Each row has a name. After each piece below comes the name of the row it's from, unless a question asks for something else. Each question is about the rows just above it. Places in a row count from 0.

Q_362: [131 135 135 135 147 127 132 124]
Q_749: [121 141 122 126 131 141 126 111]
Q_267: [117 151 161 130 148 115 101 118]
Q_572: [137 129 123 122 128 127 131 125]
Q_472: [122 126 132 124 131 127 132 129]
Q_542: [226  94 150   7 180 107  11 116]
Q_612: [140 192 165 120 141  69 128 126]
Q_423: [130 140 118 140 139 121 121 126]
Give the next 2 entries after [122 126 131].
[141 126]
The next 2 entries after [165 120 141  69]:
[128 126]
Give the next 2 entries after [131 135 135 135 147].
[127 132]

Q_324: [113 134 106 130 110  90 163 107 171 112 162 142 163 143 170 133 120 115
 135 140 169 115 132 154 109 147  96 117 115 163 118 123 129 101 100 110
 139 123 129 115 157]
Q_173: [128 129 165 110  98 142 105 163 150 216 113  65 171 127 181 163 129 118
 143 137 132 108 128 131 113 146 131 133 147 101 170 143 129 114 111 179
 109  51 111 138 157]
Q_654: [126 131 128 134 131 134 137 129 123 125 121 128 132 127 127 117 134 136
 122 126 142 117 123 118 123 132 124 130 134 128 132 137 127 138 122 130
 119 132 128 127 136]
Q_511: [128 128 128 128 128 128 128 128 128 128 128 128 128 128 128 128 128 128
 128 128 128 128 128 128 128 128 128 128 128 128 128 128 128 128 128 128
 128 128 128 128 128]
Q_240: [147 132 127 131 129 133 131 127 125 127 124 128 132 127 127 123 130 133
 122 129 139 122 126 120 126 130 126 130 132 128 132 132 127 134 125 128
 123 131 130 129 133]
Q_606: [106  77  94 145 135 113 116 146  91 105 144 139 112 121 156 118 177 148
 121 110 173 104 139  92 114 206 187 126  93 167 128 164 116 146 125 141
 123  69 156 179  76]
Q_452: [124 131 132 124 122 129 127 129 132 122 128 133 124 136 132 129 130 124
 129 126 126 126 129 128 128 129 130 124 129 121 132 130 129 128 126 123
 123 129 133 128 124]
Q_335: [125 160 106 154 120 116 130 123 102 139 139 146 112 155 131 127 110 125
 137 116 148 125  98 130 164  98 139 107 135 127 129 132 150 129 125 149
 134  98 115 133 131]
Q_426: [146 119 115 140 147 129 114 145 121 128 131 110 143 147 139 134 118 118
 121 116 132 141 116 114 137 145 113 121 132 118 134 125 129 123 157 111
 125 128 128 128 128]
Q_607: [146 119 115 140 147 129 114 145 121 128 131 110 143 147 139 134 106 118
 121 116 132 141 116 114 137 145 113 121 132 118 134 125 129 123 116 111
 125 143 127 116 115]
Q_739: [218 158  77 135 172 128 169 114 229  85  83 119 168  93  96 136 108 218
  95 156 129  50 100  79 156 168 193 105 120  69 105  75 128 131  84 178
 102 115 119 156 129]
Which value appears more than once in Q_511?
[128]
Places of [156] in row Q_739:
19 24 39
Give the next 2 entries after [127 124 128 132 127 127 123 130 133 122 129].
[139 122]
Places of [146] in row Q_426:
0
asked: [124 131 132 124 122 129 127 129 132 122 128 133 124 136 132 129 130 124
 129 126 126 126 129 128 128 129 130 124 129 121 132 130 129 128 126 123
 123 129 133 128 124]
Q_452

Q_132: [ 95 127 124 152 130 123 175 173 135]
Q_349: [ 87 123 128 126 128 124  18 125 135]
Q_558: [104 132 129 116 124 130 104 116 130]
Q_897: [152 124 127 175 130 128  19 126 125]
Q_232: [225 128 129 133 126 127 227 152 137]
Q_896: [ 39 125 127 132 130 127 168 160 135]
Q_625: [171 171 137 139 126 126 149 133 129]
Q_264: [150 133 128 131 150 131 131  84 132]
Q_351: [ 74 135 135 152 124 127 103 122 135]
Every place of [131] in Q_264:
3 5 6
Row and place where [171 137 139 126 126] starts:
Q_625, 1
At which places does Q_132 hold [127]?
1
Give the next 2 entries after [152 124 127 103].
[122 135]
Row and place where [131 131  84] starts:
Q_264, 5
The value that Q_896 holds more than once:
[127]
Places of [104] in row Q_558:
0 6

Q_446: [124 112 126 217  62  44  61  72 134 106 116 175 131 132 109 202 154 201
 154  66  53 122]
Q_436: [104 157 161  97 133 172 175 245 113 134  71 111  76 120 156  89  88  24
 152 202 154 134]
Q_697: [104 169 179 148  92 108 166  89 125 129  34 137  94  85 150 127  64  34
 160 215 117 120]
Q_159: [101 165 141  87 105 175 194 248  83 131  96 109  47 158 165  76 116  49
 154 175 167 127]
Q_350: [165 114 113  65 227 179 125  89 166 163 109  96  47  64  95 126  66 130
  79 159 173 114]
Q_406: [151 117 151 163 144  79  44  61 186 138  95 151 212  29  92 198  73 142
 118 148  87 116]
The next 2 entries after [125  89 166]:
[163 109]
The next 2 entries after [ 96 109  47]:
[158 165]

Q_151: [ 65 106 172  64 188 156 221]
Q_780: [106 172  66 188  80  60 144]
Q_869: [143 105  34 227  42  52  52]
[106 172  64 188 156] begins in row and place
Q_151, 1
Where does [106 172  64 188] start? Give its row and place.
Q_151, 1

Q_674: [115 141 135  80 107 132 100]
Q_136: [111 198 202 113 108  75 124]
Q_826: [ 95 146  97 121 103 121 130]
Q_372: [144 177  28 100 117 138  97]
Q_104: [140 179 142 110  84  88 120]
Q_290: [115 141 135 132 107 132 100]
Q_401: [139 143 203  99  99 119 158]
Q_961: [144 177 191 100 117 138  97]
Q_28: [139 143 203  99 163 153  85]
Q_487: [ 74 125 180 193 135 113 109]
Every place of [203] in Q_28:
2
asked: [139 143 203  99  99 119 158]
Q_401
Give the next 2 entries after [ 74 125 180 193].
[135 113]

Q_592: [115 143 131  70  74 213  82 170  88 145  62 136 206 121 159 146 233 199
  38 148 133  85 133  53 190 104 113 210 167]
Q_881: [115 154 131  70  74 198  81 170  88 145  62 136 206 121 159 146 216 189
  55 148 143  85 129  53 190 106 113 224 165]
Q_700: [115 154 131  70  77 189  82 170  88 145  62 136 183 121 159 146 195 181
  72 148 143  85 129  53 190 104 113 194 153]
Q_388: [121 134 131  82  74 198  93 171  88 148  62 136 179 121 148 146 216 189
  55 142 143  85 131  53 190  90 113 176 165]
Where does [213  82 170  88 145  62] start? Give its row and place.
Q_592, 5
Which value appears more than once in Q_592?
[133]
What are the next 2 entries after [121 148 146 216 189  55 142]?
[143  85]

Q_561: [164  89  53 130 140 155  90 200  76  59]
Q_657: [101 112 126 110 172 232 202  83 138  81]
Q_50: [117 165 106 181 102 155  73 117 107 161]
Q_873: [165 181 106 117  44 165 154  35 113 222]
Q_999: [194 156  64  96 150 146 128 193  89 120]
Q_671: [103 181 106 117  44 165 154  35 113 222]
The next 2 entries after [130 140]:
[155  90]
asked: [165 181 106 117  44 165 154  35 113 222]
Q_873
Where does [165 181 106 117] start? Give its row and place.
Q_873, 0

